In the rows, 100 means zero.
One turn moves each row of this set onto another row. After a few examples, where does it send each row asked below?
k_25: 104	106	92	94	93	97	98	102	134	114	97	110	90	114	59	84	117	87	83	113	98	89	92	119	121
k_195: 97	94	97	109	72	101	116	83	106	85	99	75	105	123	94	91	109	119	71	123	89	101	93	104	92
k_896: 103	112	88	102	85	98	78	118	109	83	100	93	83	134	75	107	106	97	110	104	103	90	111	125	122
k_652: 95	122	86	107	77	104	71	103	102	82	110	109	93	122	81	99	115	100	92	110	92	86	110	122	116
k_90: 112	84	103	100	88	99	106	102	104	94	100	58	93	121	82	89	101	115	93	119	92	100	99	124	99
k_78: 102	94	124	98	118	100	119	108	99	89	107	95	88	143	72	107	124	74	100	109	115	88	125	117	114
k_157: 84	118	93	105	91	106	123	108	131	114	88	111	95	122	69	106	119	106	92	110	100	97	88	95	116
k_179: 100	93	110	86	93	108	123	113	72	92	121	87	102	119	87	82	130	74	81	108	114	98	115	119	123
k_420: 91	112	87	104	83	100	108	96	131	108	94	121	94	116	69	94	127	91	82	112	94	98	79	107	110
k_212: 96	119	115	62	87	98	111	105	107	77	91	109	84	126	92	113	120	89	110	104	117	101	112	105	110
k_527: 97	112	98	94	100	103	113	114	133	120	91	99	91	120	58	96	109	103	93	112	104	88	101	107	126
k_378: 96	123	115	61	83	100	97	90	104	78	102	120	91	113	92	98	124	86	90	111	109	92	117	109	110
k_667: 86	103	120	106	106	102	136	98	101	82	102	105	98	149	84	116	128	82	88	110	116	91	121	95	109
k_396: 102	93	87	94	93	106	122	100	107	116	109	99	112	95	96	90	109	94	69	105	87	90	117	105	86
k_339: 102	88	101	104	81	98	123	98	109	88	92	60	98	132	89	99	100	121	87	119	98	103	98	106	98
k_888: 91	107	89	105	113	119	117	96	108	95	134	79	89	127	81	98	92	109	103	105	112	109	100	114	95
k_585: 102	97	119	101	111	102	101	94	92	86	119	111	92	128	75	95	137	66	87	112	101	87	117	127	106
k_355: 85	126	84	109	68	102	91	97	111	76	101	111	101	136	88	108	110	106	80	112	100	86	114	100	118
k_723: 100	121	119	60	92	102	98	104	101	83	100	110	84	114	88	104	122	89	108	106	110	95	117	115	112
k_294: 90	101	80	109	100	109	124	85	117	82	127	87	90	138	87	99	95	98	94	105	116	115	88	109	90
k_601: 97	107	90	100	110	116	106	83	111	95	140	84	95	121	78	81	89	104	82	113	110	97	111	118	100
k_867: 93	121	111	64	78	96	111	92	111	72	93	118	91	126	96	107	122	86	93	108	116	97	112	99	109
k_160: 108	86	88	94	101	104	119	114	104	117	106	90	101	96	92	97	110	90	93	98	88	99	107	117	83
k_324: 103	85	83	93	88	95	136	99	120	108	97	94	111	113	97	96	101	88	67	103	100	94	115	96	89
k_665: 86	106	115	109	99	104	118	83	94	79	114	122	102	134	87	103	141	74	75	114	102	90	113	105	100
k_954: 90	94	103	93	83	104	140	108	78	82	112	92	105	132	96	93	132	74	78	106	120	106	105	103	117
k_120: 107	90	100	104	79	102	97	87	100	90	107	73	100	112	87	82	111	113	77	123	83	98	94	123	92
k_441: 95	93	109	89	93	107	136	119	74	90	113	83	100	129	90	94	128	78	90	104	120	105	112	111	122
k_604: 110	78	83	93	95	93	134	114	117	109	94	86	99	114	93	103	103	83	91	97	101	103	106	108	87
k_651: 93	116	86	104	76	95	99	112	117	77	91	95	91	149	82	116	100	103	97	106	112	90	115	103	124
k_519: 95	94	105	90	83	105	126	101	75	84	120	97	107	123	93	81	133	70	68	110	114	100	109	111	118
k_417: 96	100	80	103	97	106	112	73	120	83	134	92	96	133	84	83	92	93	73	112	114	103	98	112	95

k_25 turns into -> k_420
k_417 turns into -> k_294
k_355 turns into -> k_651
Where do these go?
k_120 turns into -> k_195
k_212 turns into -> k_723
k_160 turns into -> k_396
k_665 turns into -> k_667
k_179 turns into -> k_519

One turn moves each row of this set onto another row. After a few examples, where does it send each row asked below?
k_499: 117	118	101	113	82	113	122	101	97	89	106	87	100	101	111	98	91	85	97	137	123	97	82	97	112	119	103
k_771: 93	117	119	99	95	74	125	115	82	112	95	95	77	72	122	109	89	97	110	111	99	85	82	102	94	123	69
k_616: 69	94	113	101	88	75	116	105	94	99	95	101	93	87	111	112	91	103	110	100	104	71	84	109	100	129	76
k_962: 99	114	105	99	91	80	113	121	106	101	102	111	83	98	81	99	76	121	84	119	77	100	98	98	93	84	87
k_412: 111	110	108	116	96	107	141	103	76	101	105	79	86	95	105	100	72	91	101	96	94	88	110	69	120	121	88
k_395: 93	80	85	106	103	82	98	105	110	107	110	91	108	118	91	102	76	94	91	103	88	69	94	99	85	108	96
k_656: 121	108	104	76	102	91	127	102	94	119	94	93	81	93	93	90	73	95	106	115	91	68	112	78	117	124	112
k_528: 107	92	92	111	103	95	111	115	104	112	117	116	91	102	79	93	88	110	94	118	103	98	91	116	97	80	97
k_939: 104	119	125	117	92	77	118	106	85	74	85	95	91	97	85	104	94	102	99	131	96	87	75	101	116	102	101
k_684: 108	119	108	101	108	70	100	102	85	99	83	70	70	96	115	118	89	106	120	126	87	85	85	94	104	119	95
k_550: 100	74	103	82	87	85	107	115	103	107	107	100	114	98	103	103	82	94	108	114	101	65	109	99	82	119	92
k_811: 105	122	122	121	97	85	126	118	82	91	112	96	80	98	104	88	88	91	87	125	83	119	87	99	112	94	98
k_606: 107	108	108	97	97	69	95	119	116	115	101	93	85	99	80	110	92	92	114	111	81	62	85	83	108	115	98
k_808: 137	102	101	102	107	110	125	109	87	92	111	89	94	100	91	103	78	93	79	117	113	118	94	94	110	114	96
k_853: 115	74	106	86	109	91	129	111	98	101	97	89	102	107	89	97	85	89	106	117	98	70	96	96	85	121	118
k_409: 98	108	113	104	106	80	86	107	120	107	105	97	94	80	103	99	90	89	123	139	85	94	101	91	115	96	105
k_11: 96	82	91	107	99	76	86	100	109	100	119	86	110	101	104	104	84	97	90	120	88	73	94	94	83	103	96
k_452: 99	111	79	99	114	101	122	85	106	89	111	92	76	93	114	119	70	95	96	96	100	78	105	82	115	127	94
k_698: 116	80	96	95	121	91	105	110	90	102	97	108	84	104	97	112	67	110	78	103	90	106	88	113	123	120	80
k_512: 104	107	105	78	109	90	105	94	105	108	92	111	69	106	129	111	83	114	104	106	105	76	104	98	103	132	95
k_337: 110	109	131	111	101	88	102	96	82	96	98	82	103	97	102	100	78	93	115	147	95	112	101	90	99	118	108
k_430: 95	96	99	100	106	108	117	92	88	88	100	75	86	96	122	114	62	82	110	112	97	84	114	77	125	119	99
k_203: 97	91	90	107	83	108	118	103	99	124	118	107	88	95	108	99	79	94	101	122	103	80	75	130	112	101	101
k_10: 131	103	107	91	113	94	109	119	81	93	103	105	85	110	81	91	75	95	103	111	107	109	116	90	106	94	88
k_14: 106	112	87	94	89	100	102	116	111	102	107	106	89	92	62	103	74	101	88	121	84	78	105	101	89	102	95
k_492: 97	92	104	100	108	95	101	109	92	102	90	110	76	98	129	118	70	106	91	109	86	93	81	121	131	105	86
k_271: 92	111	88	107	119	86	115	122	94	105	112	110	94	103	111	109	66	103	68	109	102	99	78	116	110	109	78
k_436: 103	94	107	110	99	108	138	120	81	101	105	74	94	98	103	102	70	86	104	101	96	80	102	61	108	110	95
k_461: 93	115	117	112	91	92	102	91	97	97	106	79	89	72	93	104	79	87	119	144	89	85	116	82	111	111	97
k_333: 97	105	134	111	107	91	106	93	75	99	106	90	93	82	105	101	80	99	113	146	103	105	98	98	95	129	99
k_226: 69	102	105	88	100	93	112	98	104	113	107	107	93	79	107	100	80	108	103	86	112	93	99	105	120	114	85
k_693: 109	121	106	115	86	102	121	119	83	95	131	90	90	104	113	93	91	68	109	117	96	95	97	108	120	115	105
k_110: 137	107	100	84	103	101	116	120	71	93	107	106	89	100	113	95	72	84	95	105	104	90	120	93	110	117	85
k_235: 109	120	123	118	114	71	123	105	82	83	96	100	86	102	100	107	77	109	72	124	95	91	85	93	124	105	84
k_968: 84	116	78	102	91	106	109	127	105	112	112	86	99	101	106	106	76	88	89	121	100	86	85	127	92	116	93
k_135: 78	106	112	94	95	84	105	99	105	126	102	113	95	81	112	107	80	116	102	99	111	91	97	117	110	110	75

k_452 turns into -> k_771
k_412 turns into -> k_135
k_271 turns into -> k_811
Where do these go?
k_499 turns into -> k_968
k_962 turns into -> k_10
k_226 turns into -> k_333
k_606 turns into -> k_656
k_939 turns into -> k_14
k_550 turns into -> k_430

